Below are clouds of points in 8 dimensions, each taken in no order from a shape made of curves.
After each cloud, say how many separate parts and how many independent loops its shape has (a theta shape has two loops).

E:
[[ 23 -18 -24 -59  19  -4  22 -38]
 [  2   9   1   3  16   4 -20  10]
 [-18  11  36  83 -37 -23 -50  67]
 [ -2  -6  14  -1  -5   0  23 -12]
 [ -2  16  10  20  10   2 -32  26]
 [ 10 -14  -6 -47   4  27  60 -50]
 [ 26 -19 -27 -61  22  -8  18 -33]
 [ 10 -16  -7 -49   3  29  67 -56]
 [-15   4  19  45 -23 -11 -12  23]
 [ 26 -19 -27 -59  22  -8  16 -31]
 [ 25 -18 -26 -60  21  -7  20 -36]
 [ 14 -14  -6 -45   7  16  41 -42]
 [ 12 -14  -5 -44   6  23  52 -45]
 [-11   9  27  57 -24 -19 -42  51]
 [ 19 -17 -18 -55  16   1  26 -39]
 [  1  11  11  14  10  -8 -34  26]
 [-11  10  28  61 -26 -20 -45  54]
 [ 11 -15  -7 -48   3  28  63 -52]
 [  1  -8  13 -10  -5   0  29 -17]
 [-14   2  16  39 -21  -9  -4  17]
 [  0  -7  13  -7  -4   0  27 -15]
 [ 23 -13 -22 -45  23  -9   2 -20]
 [ -2  16   9  19  11   5 -31  24]
 [  3 -12  13 -16  -6   0  36 -24]
 [ 12 -14  -4 -45   6  20  48 -42]
 [ 16 -15 -12 -50  11   7  32 -40]
 [-12   9  25  53 -23 -17 -35  44]
 [ -9  -1  15  20 -13  -4  12   0]
 [ 14  -4 -12 -23  19  -5 -11  -7]
 [ -4  -4  15   4  -8  -2  21  -9]
 [ -1  15   7  15  11   7 -28  20]
 [ -9  -2  15  13 -11  -2  16  -3]
 [-13   8  24  50 -23 -16 -28  38]
 [ 16 -15 -10 -48  10  10  34 -39]
 [ -5  -4  15   8  -8  -2  19  -7]
 [ 21 -16 -20 -56  16  -1  24 -38]
 [ 24 -19 -26 -60  21  -6  21 -37]
 [ 25 -15 -24 -49  23  -9   5 -22]
 [-12   8  24  50 -22 -16 -31  40]
 [  2  10  10  13  10 -11 -33  25]
 [-13  10  30  71 -29 -22 -50  61]
 [  2 -15  14 -21  -9  -1  46 -31]
 [-12   1  15  24 -16  -5   9   3]
 [  0  12   4   7  14   5 -22  14]
 [ 17 -16 -15 -52  13   4  29 -39]
 [  3 -13  13 -20  -8  -1  43 -28]
 [  5   5  -2  -4  16   2 -17   3]
 [ -1  13   5  12  14   7 -24  17]
 [  8   2  -5 -12  18  -1 -15  -1]
 [ 13 -14  -6 -44   7  18  44 -41]
 [-14   6  22  49 -23 -14 -23  34]
 [ -1  13  10  17  10  -3 -33  25]
 [ 15 -14  -7 -46   9  14  38 -41]
 [-14   1  15  31 -17  -6   4   9]
 [ 27 -18 -27 -57  24  -9  14 -30]
 [-19  12  38  87 -39 -23 -49  70]
 [-15   3  17  42 -23  -9  -8  19]
 [ -2  15   8  17  12   7 -29  22]
 [-11   8  26  54 -23 -18 -38  46]
 [-14   2  15  35 -20  -7  -1  12]
 [ 12 -14  -5 -45   4  26  56 -47]
 [-14   4  20  46 -24 -12 -15  27]
 [-15  11  32  75 -33 -23 -51  64]
 [-14   6  20  47 -24 -12 -18  30]
 [  3   8  10  10  10 -17 -33  25]
 [ -1  14   9  18  10   0 -33  27]
 [ 26 -17 -26 -53  24 -10  10 -26]
 [-13  10  28  64 -28 -20 -47  56]
 [ 12  -2  -9 -18  19  -2 -12  -4]
 [ 17  -7 -16 -30  21  -7  -7 -11]
 [-23  12  44  95 -44 -22 -47  73]
 [  3 -12  13 -17  -6   0  38 -25]
 [  2 -11  13 -14  -6   0  33 -22]
 [ 19 -10 -19 -36  21  -8  -4 -15]]
parts
2
loops
0

X, 72 rows:
[[  70  -38  -12  -28  -14    5   12   -5]
 [  53  -28  -22  -23  -19   -1   15  -13]
 [ -16  -16   41   15    9  -25  -27   11]
 [  -1   21  -75  -16  -35   -7   41  -47]
 [ -26   -9  105   31   46  -18  -66   46]
 [ -11   36 -102  -21  -43   -1   63  -62]
 [  45  -22  -29  -22  -23   -5   18  -18]
 [  20   -4  -53  -18  -32   -9   29  -34]
 [ -15   -5   13   10   -1  -22  -15   -2]
 [   3   16  -68  -15  -33   -9   37  -43]
 [  10    6  -60  -16  -32  -10   32  -38]
 [  61  -33  -16  -26  -17    1   13   -9]
 [ -31   23   94   31   48   -7  -63   50]
 [   3  -15   17    4   -1  -18  -14    2]
 [   4  -18   27    5    4  -18  -18    7]
 [ -22    1   18   14    2  -22  -20    3]
 [  13    4  -58  -16  -32  -10   30  -37]
 [  -7   31  -91  -19  -39   -3   53  -56]
 [ -31    6  101   33   48  -14  -65   49]
 [   1  -18   31    7    6  -18  -21    8]
 [ -13   -5   11    9   -3  -22  -14   -1]
 [ -34   14   99   34   50  -12  -66   51]
 [  14    2  -56  -16  -32   -9   30  -37]
 [  47  -24  -26  -23  -22   -3   17  -17]
 [ -34   15   98   34   49  -11  -66   50]
 [ -27   -1   31   17    8  -24  -26    8]
 [  -1  -14   14    5   -2  -19  -12    0]
 [ -27   -3  102   31   47  -16  -65   48]
 [  68  -37  -13  -28  -14    3   12   -6]
 [  33  -14  -41  -20  -28   -7   24  -26]
 [  27   -9  -48  -19  -30   -8   26  -31]
 [  35  -16  -38  -21  -27   -6   22  -25]
 [  16   -1  -55  -17  -32  -10   29  -36]
 [  40  -20  -32  -22  -25   -5   19  -21]
 [   1   17  -71  -16  -34   -7   38  -44]
 [ -21    0   17   13    1  -24  -18    1]
 [ -10  -17   39   12    9  -22  -25   11]
 [ -33   17   97   32   48  -11  -64   50]
 [ -34   13  100   33   49  -13  -66   50]
 [   5   13  -65  -15  -33   -8   34  -42]
 [ -18   -1   15   12   -1  -23  -16    0]
 [  -4   26  -85  -18  -37   -5   48  -52]
 [  17   -1  -54  -17  -32   -9   29  -36]
 [ -26   -7  103   30   46  -17  -65   47]
 [ -25   -4   34   18    9  -24  -26    8]
 [  -5  -11   12    6   -3  -20  -12   -1]
 [   4  -16   23    4    2  -17  -17    5]
 [  37  -18  -37  -21  -26   -6   21  -23]
 [   7   10  -62  -15  -33   -8   33  -40]
 [  58  -32  -17  -25  -18    0   13  -11]
 [  50  -26  -24  -24  -21   -2   15  -15]
 [ -10   -8   11    8   -3  -22  -13   -2]
 [ -24    0   24   16    5  -22  -22    5]
 [ -33   10  101   34   48  -13  -66   50]
 [  -6  -18   37   10    8  -21  -24   10]
 [  65  -35  -14  -28  -16    2   13   -7]
 [ -25   -8   37   19    9  -25  -27   10]
 [  24   -7  -50  -19  -30   -8   27  -32]
 [   1  -14   15    4   -1  -19  -13    1]
 [ -26    0   29   17    7  -23  -24    7]
 [   8   10  -61  -15  -33   -9   32  -39]
 [  30  -11  -44  -19  -29   -8   25  -29]
 [  -2   24  -78  -17  -36   -6   44  -49]
 [ -31   19   96   32   48  -10  -64   50]
 [ -20  -14   41   17    9  -25  -28   12]
 [ -23  -11   39   18    9  -25  -28   11]
 [ -29    2  102   32   47  -15  -66   48]
 [  -2  -18   33    8    7  -19  -21    9]
 [  -8   32  -95  -19  -41   -3   56  -59]
 [  57  -30  -19  -25  -18    0   13  -12]
 [ -26   -7  103   30   46  -18  -65   47]
 [  23   -6  -51  -18  -32   -8   28  -32]]
parts
3
loops
1

H, 85 rows:
[[ 45 -36  49  40  46  62  27  37]
 [  2  13  23 -27 -41   5 -13   2]
 [-23  16  32   1 -31  -7 -23 -31]
 [  7  21   7 -30 -50 -11  -3  -9]
 [-32  35  -5 -32 -66 -56 -24 -52]
 [ 12   7  15  24  -9   1  13 -16]
 [  4  16  17 -19 -42  -4  -6 -10]
 [ 42 -20  29  53  46  33  33  11]
 [  4   6  25 -37 -34  25 -19  29]
 [  4  -2  27 -35 -29  41 -22  43]
 [ -7  11  30  -3 -31   2 -14 -16]
 [  6  29  -8 -40 -64 -29   0 -17]
 [ 50 -28  39  52  55  46  35  23]
 [  4 -10  32 -28 -23  54 -22  49]
 [  4  -4  29 -32 -27  46 -22  45]
 [ 38 -16  26  52  40  28  32   6]
 [-15  12  33   2 -27   0 -19 -22]
 [ 40 -38  53  33  36  68  20  41]
 [  4  10  23 -36 -38  17 -17  19]
 [ 49 -33  43  47  53  53  32  31]
 [ 44 -21  31  53  49  35  34  15]
 [  4 -14  36 -22 -20  60 -22  51]
 [ 30  -8  20  47  25  18  28  -3]
 [  4   3  25 -36 -33  30 -20  34]
 [ 19 -32  53   5   4  76  -5  48]
 [-34  29  10 -21 -54 -41 -29 -47]
 [ 14 -28  50  -4  -4  75 -12  50]
 [  9 -22  44 -12 -12  70 -17  52]
 [  8 -21  42 -15 -13  68 -19  51]
 [ 10   9  16  19 -14  -1   9 -18]
 [-17  12  33   3 -27  -2 -20 -24]
 [ 47 -26  36  53  53  42  34  20]
 [ 12 -25  47  -8  -9  73 -15  51]
 [-28  37  -8 -32 -68 -55 -20 -52]
 [ 31 -37  56  21  21  74   9  44]
 [  8  24  -2 -37 -57 -19   1 -11]
 [  5 -16  39 -20 -18  63 -21  51]
 [-10  33 -11 -35 -71 -43  -8 -38]
 [ 18 -32  52   2   1  76  -7  49]
 [-29  22  24  -7 -39 -21 -28 -38]
 [-33  27  15 -16 -48 -35 -29 -44]
 [-35  32   6 -23 -57 -47 -29 -49]
 [  0  31 -12 -40 -68 -35  -2 -26]
 [ 24 -35  55  13  11  76   2  48]
 [  2  13  23 -31 -40   9 -14   7]
 [  5  12  17   8 -25  -4   3 -19]
 [ 50 -32  42  48  54  52  33  29]
 [  4  -7  30 -30 -25  50 -22  47]
 [  2  13  20  -7 -35  -3  -5 -15]
 [-35  34   1 -27 -62 -52 -27 -51]
 [  3  13  19  -2 -32  -4  -2 -17]
 [  1  14  22 -23 -41   3 -12  -2]
 [ 24  -3  17  40  15  11  23  -9]
 [  8  24   1 -34 -54 -17  -1 -10]
 [ -3  31 -11 -38 -69 -39  -3 -30]
 [-17  35 -10 -33 -70 -49 -12 -44]
 [  1  14  20 -14 -38  -2  -8 -12]
 [-26  19  28  -3 -34 -16 -27 -35]
 [  9  10  16  15 -18  -2   7 -18]
 [ -9  11  31   0 -29   2 -15 -18]
 [-25  36  -9 -34 -69 -55 -17 -50]
 [  4   1  25 -36 -31  36 -22  40]
 [ 29 -37  55  18  18  74   6  45]
 [  4  29 -11 -41 -67 -32   0 -21]
 [ -3  13  26  -8 -34   0 -11 -13]
 [  6  18  11 -25 -46  -7  -4  -9]
 [-13  34 -10 -34 -70 -46 -10 -41]
 [ 36 -37  55  25  27  72  14  44]
 [ 27  -6  19  44  20  14  26  -6]
 [ 44 -37  51  37  42  65  24  40]
 [  3  11  23 -33 -39  12 -15  13]
 [-31  24  20 -11 -43 -28 -28 -41]
 [ 15   4  15  30  -3   3  16 -15]
 [  4   7  23 -38 -37  22 -18  25]
 [-33  35  -2 -31 -64 -55 -26 -52]
 [  1  15  22 -18 -40   0  -9  -9]
 [-24  16  31   0 -31 -10 -24 -31]
 [ -6  33 -11 -37 -70 -41  -5 -34]
 [-22  37  -9 -33 -70 -52 -14 -48]
 [ 34 -13  23  49  34  23  30   2]
 [  7  26  -7 -39 -62 -24   0 -15]
 [ 48 -36  47  44  50  59  29  35]
 [  4  12  18   2 -29  -4  -1 -18]
 [ 19   0  16  37   8   8  21 -12]
 [-30  36  -6 -31 -68 -56 -23 -52]]
parts
1
loops
2
